The same turns and mirrors carry the whole set onto itself, and each row onto the other rows of its family. Which rows share a family with each named row? Give them in list order.
These 30 rows form 5 families of 6 rows each.
q714: [ 14 -28  13  -1  -9  -7 -25 -18  -2  28  24  -9  -2   0   4 -24  -3 -55
 -13  -3 -59 -31  -3 -18  28  -5  13  -4  59 -11   2  16  -8  16   5]
q930: [ -9   3  -1  18   1  24   6 -11 -11  30 -19 -12 -22 -21  11 -10   3 -51
 -20  40 -29 -17   9 -49  23  16 -39  -3  11  -7 -53  16 -38  43  -3]
q832: [-14 -22  15  -2  11  17 -40  24  13   2 -10   0   8 -16  25 -50 -19 -42
  13  14 -25   1   1   5   3 -14 -22  -8  43 -14 -19  21 -31  28 -16]
q593: [-10   8 -21   7  -1  38   0  -9 -13  29  13 -31 -23  -5  10  21  14 -46
  -3  36 -27 -50  -6  -8  26  14 -40   2  11 -31 -47  27 -31  38  31]
q549: [-16  10   4   2  -5  21   6  -8  -3  47 -10 -17 -23 -22  12  -4  19 -56
 -22  44  -4  -5  12   4  18  19 -41  10   2 -35 -56  -4 -33  55   3]
q107: [ -7  11   2  -1 -20   3   4 -21  -8  55  17 -19 -21  -8   0  22  22 -59
 -19  19 -14 -27  11  19  27  17 -17  10  14 -44 -35 -13 -19  49  24]
q323: [  1  -2  13  -9 -23 -12  -9 -18  -1  44  39 -13 -12  -3  -3   1  14 -52
  -8  -3 -34 -32   6  34  27   0   9   7  38 -38  -5 -11  -8  35  20]
q978: [ -7  -2   3  -7 -16  -6 -34  -5  -1  28  24  -4   0  13   8  20   0 -52
   1 -16 -27 -41   7  19  25  -8   8  -8  43 -35   0   3 -15  29  28]
q384: [-15  13  -9   3 -17   8 -24 -15  -9  38   1 -12 -10   8  10  41  10 -59
 -11   6  -6 -37  11   4  22   9 -16  -4  18 -40 -29  -3 -29  40  35]
q373: [ -3 -16 -13  -9   9  49 -27   8  12  15  -6 -17 -16 -10  28 -53  -5 -35
  13  44 -43 -12 -10 -11  17 -12 -36   0  24 -11 -30  45 -32  30  -6]
q100: [ -6 -21  15  -8  -2  -1 -41  16  10  10  17   1   9   0  14 -25 -15 -43
  12 -12 -36 -22   2  20  16 -19   5 -11  55 -21   4  14 -16  23   2]
q478: [-11  -9  14   3   3   9 -39  16   5  -5   3 -15   4 -18  21 -58   2 -34
  -3  26 -40  17 -15  20  18  -7 -32   8  42  -8 -13  -5 -10  40 -22]
q514: [  2 -19  25 -14 -12  -9 -20   1  12  26  33  -6  -6 -11   5 -46   4 -41
   3   1 -44 -15   4  35  19 -15  10   3  50 -21   2   0 -11  27  -5]
q645: [  1  -6 -13   1  -8  20 -14 -17 -12  28  36 -33 -13   7   4  21  14 -51
  -2  16 -38 -63 -12   8  25   8 -16   3  34 -35 -24  22 -18  21  40]
q511: [-18   9   4   7   1  23 -32   6  -1   5 -18 -19  -7 -19  26 -41  14 -38
 -14  47 -21  22  -9   6  16   5 -52  11  18 -10 -38  -9 -25  49 -17]
q416: [-14  -6  16  -5   6  26  -5  10   9  29 -15  -9 -17 -30  19 -51   9 -45
 -12  48 -15  13   9   5   9   4 -41   7  14 -19 -48   7 -36  46 -21]
q37: [ -6 -19  26 -12   2  10 -18  14  16  19   5  -4  -8 -24  16 -72   1 -37
   1  27 -34   8   4  20  10 -13 -15   3  37 -12 -20  10 -25  32 -25]
q91: [-12   3 -21   1   7  52  -6   4  -1  23  -8 -23 -24 -13  22 -16   4 -38
   5  51 -29 -26  -5 -18  21   4 -50   0   6 -19 -51  38 -39  42   8]
q649: [  9 -30  13   0   0   9 -26  -5   7  19   1  -3  -5 -13  14 -58 -12 -46
  -5  14 -58  -8  -2 -30  21 -11  -3  -6  49   2  -9  25 -18  22 -17]
q264: [ -4   5   0  18  -9   8   6 -23 -20  39   4 -18 -18  -8   1  25  14 -60
 -29  23 -29 -41   8 -38  30  21 -23  -2  20 -18 -42   7 -27  36  20]
q277: [-23  12  -9   9  -4  26 -21  -8  -7  31 -26 -13 -12  -8  19  17   6 -58
 -10  31   5 -14   9 -10   9  14 -43  -2   7 -32 -52   3 -43  46  16]
q703: [ -5  -8  15  -3  -5  -7 -38  14   1   4  30 -13   8  -4  13 -32   4 -35
  -4   3 -50  -4 -13  33  31  -9  -9   6  52 -19   7  -9   6  38  -5]
q6: [-14  27  -6   2 -19   4 -20 -10 -15  30  14 -19 -12   8  13  27  30 -46
 -29  20 -21 -18   1  17  42  11 -27  10  16 -32 -22 -20  -8  56  22]
q98: [ -6  10   5  -3 -16 -10 -28   0  -8  20  35 -15   0   8   8  10  18 -42
 -18  -1 -40 -21  -5  32  44   0  -7   7  40 -30   2 -16   7  46  17]
q718: [-22  -7   4   7   9  30 -30  13   4  12 -32  -8  -3 -20  26 -29  -9 -50
   2  36  -5   5   4  -9   0   3 -46  -5  18 -19 -49  15 -45  40 -10]
q503: [  8 -11   7   8 -15  -8  -9 -27 -15  38  25 -16  -9   2  -2  17  10 -61
 -26   2 -45 -48   2 -23  31  11   2  -2  43 -21 -15   7 -12  23  24]
q379: [ -3 -14   7   9   5  24 -11  -2   3  20 -19  -4 -15 -24  18 -50  -8 -45
  -7  36 -43   0   3 -44  19  -2 -29  -5  26   5 -36  25 -34  36 -21]
q882: [ 10 -24  -5 -10  -6  17 -34 -12   1  21  37 -27  -5  11   9 -15   7 -47
   6   9 -52 -50 -18  15  20  -8  -2   3  52 -26  -4  30 -13   9  27]
q208: [  8 -29  -5 -15   2  32 -40   0  12  14  17 -19  -7   3  21 -52  -3 -39
  13  24 -54 -25 -16   6  16 -18 -11   0  47 -14  -7  41 -20  13   4]
q933: [-20  26  -6   7 -10  20 -22  -8 -11  22 -13 -21 -15  -7  21   2  29 -44
 -28  44 -12   4  -1   4  28  14 -50  12   5 -22 -43 -16 -24  57   6]

Same family as q514: q549, q107, q323, q416, q37
Same family as q703: q478, q511, q6, q98, q933
Same family as q208: q593, q373, q645, q91, q882

